In the rows, zero is written as 128.
Each named turn below is shown by a few rows before and after it. Which turns, in which order, take the first row of each later pair to the second? The first pair is answered.
Z556:
[114 107 124 128 113 122 122 115] -> [116 112 120 108 110 129 127 112]
[110 133 125 180 113 132 106 182] -> [ 99 111 106 173 113 142 110 171]
[100 105 111  84  93 128 117 124] -> [114 128 119  67  95 126 120 132]
Z479:
[154 112 126 108 127 140 145 120] -> [151 118 140 105 150 131 144 131]
[124 137 151 118 154 113 112  84] -> [130 124 135 126 138 123 112  66]
[128 137 105  98 135 121 150  80] -> [131 132 108  93 152 122 157  93]
[148 122 102 146  92 127 139 127] -> [156 118 109 136 131 125 158 150]
Z176:
[187 174 178 108  76 119 128 137] -> [166 170 175 133  74 105 122 175]
[128 156 133 133 102 132 122 177] -> [104 140 120 144  90 135 112 166]
[144 159 176 141 192 119 146 180] -> [ 93 125 157 181 169 107 122 186]
Z223:
[114 115 109 117 125 145 125  87] -> [110 109  97 124 114 140 131  91]
[107 140 140 103 165 124 119 115] -> [112 145 125 128  85 115 108 129]
[128 127 122 155 135 140 146 147] -> [138 154 145 139 150 142 137 120]
Pairs:
(2 to 3 turns a pair)
[120 111 127 122 172 124 118  81] -> [131  84  84 139 120 121 145 129]	Z223 then Z176 then Z223
[135 114 135 149 136 128 135 174] -> [120 108 131 134 156 150 116  99]	Z176 then Z176 then Z223
[144 153 161 144  89 116 133 175] -> [140 167 183 132 142 118 124 131]	Z223 then Z556 then Z223
[136 174 130 153  96 118 134 123] -> [119 163 140 123 161 131 127  93]	Z223 then Z176 then Z223
[101 152 149  67 184 148 101  61] -> [ 94  50  63  93 146 155 150 148]	Z223 then Z176 then Z223
[ 50 123 118 164  70 145  52  58] -> [ 96  26  56 133 148 149 170 183]	Z176 then Z223 then Z479
[169 127 149  67 179 126 161 146] -> [ 62  71 110 150 131 117 111 149]	Z176 then Z176 then Z176
[148  73  78 165 136 104 158 161] -> [178  72  75 128 135 120 164 102]	Z176 then Z176 then Z176
[ 56 119 135  95 186 141 132 208] -> [ 33 122 106 135  63 140  87 174]	Z176 then Z223 then Z223
[177 158 121 171  79 104 105  75] -> [161 199 176 146 145  97  94  96]	Z223 then Z479 then Z223
[161 123 129  84 178 135 171 147] -> [114 146 129 106  85 143  98  66]	Z479 then Z479 then Z479
[163 139 133 152  86 117 115  92] -> [173 148 160 128 153 109 138 148]	Z479 then Z479 then Z479
[120 154 136 135 101 111  91  89] -> [105 129 107 160  83 112 101 129]	Z223 then Z223 then Z223
[111  84  81 127 101 138 142 141] -> [123 140 140 107 183 123 146 160]	Z223 then Z176 then Z176
[116 153 135 116 152 108 125 230] -> [119 176 136 154  90  95 100 208]	Z556 then Z223 then Z223
[113 128 125 118  76 133 104 142] -> [ 79 114 124 106 120 135  94 128]	Z223 then Z479 then Z479
[129 153 147 136  88 132  87 100] -> [124 103 113 142 114 126 132 189]	Z176 then Z176 then Z223
[128 110 107 150 108 129 122 128] -> [112 135 144 139 146 124 117 150]	Z479 then Z479 then Z479
[186 183 185 147 137 104 123  95] -> [182 185 176 161 118  97 125 109]	Z479 then Z176
[129 104 119  96 194 147 161  96] -> [126  67  74 124 132 147 169 120]	Z223 then Z223 then Z176
[128 156 136 139  67 133 111 103] -> [116  90 100 111 128 143 160 166]	Z176 then Z223 then Z556
[ 97 116 115 162 116 119 133 114] -> [123 142 130 139 116 122 127  86]	Z223 then Z223 then Z176
[111  57  82  96  95 164 125 174] -> [156 114 119  39 113 176 122 138]	Z176 then Z556 then Z223
[120 131 142 144 110 105 114 182] -> [119 124 138 136 145 103 122 186]	Z223 then Z223 then Z223
[ 98 136 137 142 153 132 112 146] -> [133 141 123 134 109 138 104  95]	Z223 then Z479 then Z176
[122 180 195 159 158  80 128 169] -> [117 162 182 161 166  77 136 186]	Z223 then Z223
[ 94 164 146 119 103 131 100 113] -> [119 140 134 109 123 141 119  77]	Z479 then Z223 then Z223
[147 148 153 143 113 116 107  71] -> [111 112 147 152 156 103 132 177]	Z223 then Z479 then Z479
[131 188 172 114  94 123  87 148] -> [102 168 160 153  85 108  81 151]	Z176 then Z556
[132 128 117 164  69 119 111 109] -> [158 144 139 112 145 134 120  70]	Z176 then Z223 then Z223
[149 110 101 173 118 119  91  74] -> [167 106  96 156 128 123 103  72]	Z223 then Z176 then Z223
[142 167 116 101  76 126 132 160] -> [145 178 132  85  94 135 117 108]	Z223 then Z223 then Z479
[107 115 131  88 165 152 128 203] -> [112 148 126 100  92 163  75  83]	Z176 then Z223 then Z479
[ 84 119 125 125 127 147 113  63] -> [ 87  88 104 130 151 147 141  90]	Z223 then Z223 then Z479
[107  73 109  87 155 131 140 151] -> [131 127 119  94  65 134 101  84]	Z479 then Z223 then Z479
[140 146 129 143 117 119 127 166] -> [131 134 124 134 132 120 136 174]	Z223 then Z223 then Z223
